In the rows, 128 means zero.
A: rows in 3 groups, each row roughly a mix of its group's directions:
A (79 x 10):
[[142 112 139  78 102 142 124 118 162 102]
 [145 128 115  98 112 153 142 174  95 112]
 [131 145 147 145 169 112 119 140 154  83]
 [128  88 119  88 107 123 141 121 142  87]
 [127 115 130  91  81 135 145 132  96 102]
 [149 120 114 143 101 178 147 129 156 150]
 [140 128 112 113  96 166 146 155 116 168]
 [ 94  97 139 147 109  95 118 105 160 138]
 [105 152 164 127 155  80 113 121 134 119]
 [168 147 105 129 139 158 136 167 100 128]
 [150 137 118  85 102 124 143 100 140  90]
 [ 89 140 111 143 112  97 149 120 162 156]
 [ 94 102 163 159 138 108 103 123 136 153]
 [ 92  98 122 151 126 141 174 139 152 120]
 [160 148 141  85 110 134 129 109  99 100]
 [138 111 146 124 104 128 123  89 121  74]
 [155 141 162 125 157 147 112 152  87 135]
 [155 154 111 105 148 168 141 144  99 109]
 [115 100  97 152 118 135 150 111 175 142]
 [122 127 121 127 131 121  69 140 169 149]
 [132 169 160 132 150 122 102 134 120 171]
 [105 130 120  95 116 113 159 179 122 112]
 [134 111 131 157 142 118 110  76 148  98]
 [188 111 138 131  96 110 112 137 129 120]
 [135 114 148 145  98 140 124  70 148 121]
 [145 137 113  91 143 148 176 136 103 145]
 [158 152 125  97 126 116 120 116  76 111]
 [142 155 108 132 157 113 121 138  82 162]
 [157 140 135 117 135 144  96 125  71 134]
 [116 159 143 147 137 173 163 143 137 150]
 [108 150 154 137 169  83 110 125 139 121]
 [129 146 130 124 169 169 127 151  89 128]
 [169 122  89 122 126 162 133 150 112 102]
 [127 134 141 132 136 162 138 134 177 171]
 [113  98  79 165 126 144 130 151 139 134]
 [ 99 120  92 129 151 140 158 168 132 150]
 [147  80 124 121 102 127 109 107 142  91]
 [127 124 150  95  90 120 128 115  90  95]
 [115 101 173 112 124 112 103  90 134 111]
 [167 151  84 117 105 134 156 144 131 118]
 [103 105 118 148 142 145 156 146 167 160]
 [123 118 101 129 161 132 165 147 124 174]
 [ 99 122 126 145 120 116 154 121 186 147]
 [136 148 177 145 111 161 145 107 153 127]
 [170 150 162  95 109 105 127 112 123 117]
 [139 122 131 101 135 163 168 130 159 161]
 [161 139 111 105 143 169 133 141  98 100]
 [130 138 173 133  90 141 135  95 159 121]
 [162 136 136  70 111 140 132 112 117 109]
 [156 138 165 123  90 160 119 101 119 113]
 [113 103 111 141 142 106 141 119 160  77]
 [144  99  93 110  96 159 141 133  96 124]
 [136 117 166 129  99 145 160  98 143  97]
 [138 105 102  97 122  89 103 124 105  99]
 [164 154 116  97 140 159 141 139 100 105]
 [ 92 103 108 116 110 105 166 138 153 109]
 [144 141 138 124 128 140 182 113  85 120]
 [162 114  78 134 117 156 135 152 121 108]
 [109 135 103 161 151 103  89 151 117 148]
 [167 119 116 156 135 148 116 173 103 137]
 [150 131  70 120 114 152 150 140 130 105]
 [120 176 162 166 120 151 110 129 126 126]
 [181 133 109 105 121 153 132 141 109  97]
 [111 122 154 146 107 148 109 127 185 117]
 [127 158 158 128 131 123 106 119 114 185]
 [180 145 150  99 132 141 120 132  98 109]
 [133 126 169 156 104 132 153  93 123  99]
 [104 143 129 145 146 113 142 147 178 162]
 [108 126  81 119 156 129 136 169 120 153]
 [104 105 135 145 117 144 187 128 135 106]
 [144 171  90 128 111 118 163 147 138 145]
 [139 130 150 108 112 122 102  99  75 113]
 [126 123 106  80 132 152 122 156 165 141]
 [119 106 121 151 106 138 149  96 179 125]
 [135 153 174 167 119 146 149 102 124 132]
 [114 165 148 133 157 113 126 160 150 164]
 [117 135 157 152 117 126 136  98 184 128]
 [139 113 125  86 130 156 145 132 172 154]
 [143 145 110 140 158 150 119 160 127 176]]

one row of each group, then the others: which group is each in?
[127  93 160 116 110 110 104  91 143 104] | V
[129 107 162 141 104 138 166  97 144 102] | H
[110 100 106 133 151  87 115  97 113 102] | Q

[146 157 168 136 104 135 124  99 105  97] | H
[117 135 109 141 137 115 158 138  69 109] | H
[105 117 112 107 130 163 167 159 156 130] | H
[166 160 134  94 137 146 147 120 100 151] | H
[137 142  96  97  98 120 154 102 152 101] | V
[143  94  95 160 134 157 117 161 116 123] | V
